In the rows, 128 means zero.
The rows below come in pairs that one turn or mirror swaps. Which row does each named row swap with?
The rows were stretched afterwards, more along some directions than others.
bomol: [117 131 160 115 102 145 140 141 136 106 159 122 121 130 136 106  87 115]
gaman: [131 126 173 138 116 159 131 148 113 109 146 140 136 112 134 122  96 133]
Dof: [134 135 149 145 121 171 170 117 145 118 166 134 126 114 133 112  93 138]
Rup: [115 144 140 143 122 185 129 121 136  83 131 118 143 129 119 118 107 129]
vil: [115 129 154 133 120 208 127 154 115  99 175 141 105 135 152  98  98 127]
favik: [112 144 144 120 143 188 139 144 122 123 179 146 119 148 170 117 122 132]
divu: [117 132 152 132 104 183 148 121 143 114 166 140 131 133 161  82 114 124]
zop: [138 119 169 148 103 165 160 156 126 103 169 138 162 128 149 134 103 135]
kur: [135 127 141 148 122 163 169 127 152 131 154 130 118 108 139 105 111 129]
tun: [116 128 128 136 124 162 151 146 126 111 153 142 109 138 136 137 123 140]
nozad: [137 133 148 125 121 150 147 114 137 131 167 136 126 105 138 116 101 124]
nopup: [119 115 139 131 129 144 145 150 119 133 173 143 135 124 153 108 117 128]
kime: [121 144 144 121 121 172 127 155 105  90 145 122 124 121 151 131 103 134]
bofi: [118 151 143 117 131 151 137 132 131 124 145 132 114 110 141 119 103 129]
bivil: [136 125 133 130 132 126 145 121 127 127 183 152 130 115 131 144 119 138]
zet: [105 145 140 129 125 200 156 154 113 101 166 148 106 145 150 106 108 141]
Zumeg: [120 148 146 137 112 184 154 135 142  95 144 117 155 135 158 112 119 121]
Femaf: [111 158 150 111 104 151 188 132 143 133 163 141 126 151 164 115 122 140]
rin: [146 143 147 129 141 147 129 135 132 125 168 142 156 116 150 128 124 124]
bufez: [ 94 134 139 122 103 181 166 133 119  99 187 147  86 147 141 102  89 127]
Boso: [132 104 173 162  99 172 153 139 119 110 154 127 151 111 138  94  91 132]
Mav: [107 135 146 124 107 170 185 137 118 129 172 162 106 137 150 122 115 150]
Tobup: [104 139 134 130 121 167 154 140 111  92 164 145  87 134 136 139  93 139]
Dasim: [128 114 148 147  91 150 170 138 129 109 163 138 150 116 142 111  95 137]
riva: [125 149 137 141 111 161 148 131 124  98 134 123 151 124 140 132 119 146]
vefo: [149 114 159 151 117 158 138 134 122 136 142 139 150 113 132 113 125 141]
leva: [126 133 161 119 115 178 164 159 124 127 190 155 115 135 184 107 119 132]
geg: [115 143 144 136 102 161 192 123 143 122 171 146 147 139 163 117 131 135]
Sir: [116 153 128 124 128 187 141 138 138 106 173 148 107 147 155 102 119 128]
zosum: [124 123 155 118 111 130 139 135 121 100 177 131 127 114 144 124  96 118]
nopen: [131 143 163 125 109 163 151 152 148 111 178 139 130 113 156 111 103 121]
dulof: [129 131 157 122 119 140 125 151 117 121 166 138 150 115 150 130 114 131]
barun: [118 148 145 132 105 177 169 134 132  91 137 117 120 125 143 104 100 138]
maz: [110 139 144 128  97 165 150 147 109 109 122 118 120 123 127 110  94 144]
solu: [122 111 140 143 110 147 162 147 121 131 159 138 137 107 157 120 105 138]
lozom: [121 144 124 137 125 170 142 140 114  98 146 141 134 142 119 148 119 148]
Zera: [113 117 123 157 122 178 146 108 128 113 145 139 143 132 134 102 124 134]
fupab: [111 148 141 123 123 147 145 144 110 120 134 126 131 132 148 121 116 147]
katup: [134 124 149 145 137 180 120 133 104 101 172 149 122 132 114 135  99 148]
nirut: [125 118 141 162  99 166 148 131 133  97 133 123 159 121 131 110 118 129]
Kaz: [121 154 144 107 111 140 140 148 133 117 153 135 117 131 138 134 105 136]
biv: [112 127 147 132  97 154 141 143 108  92 163 130 142 123 130 122 103 125]
lafu: [130 111 157 145 115 169 132 132 120 106 158 137 148 127 114 107 101 126]
keto: [142 125 160 149 108 174 146 149 132 111 156 128 130 109 153  92 106 124]
Mulot: [124 119 150 148 108 164 143 139 117  98 140 122 149 129 128 116  94 143]
lapi: [139 135 164 151 119 166 161 142 141 109 145 136 154 120 134 130 104 145]
nosog: [116 105 151 135 121 181 135 148 120 125 169 140 110 131 147  93 112 121]
lag: [139 134 156 148 117 136 170 129 134 130 137 134 154 112 143 133 116 138]

zosum is swapped with Tobup
maz is swapped with vefo
keto is swapped with fupab
Mav is swapped with nozad
biv is swapped with katup

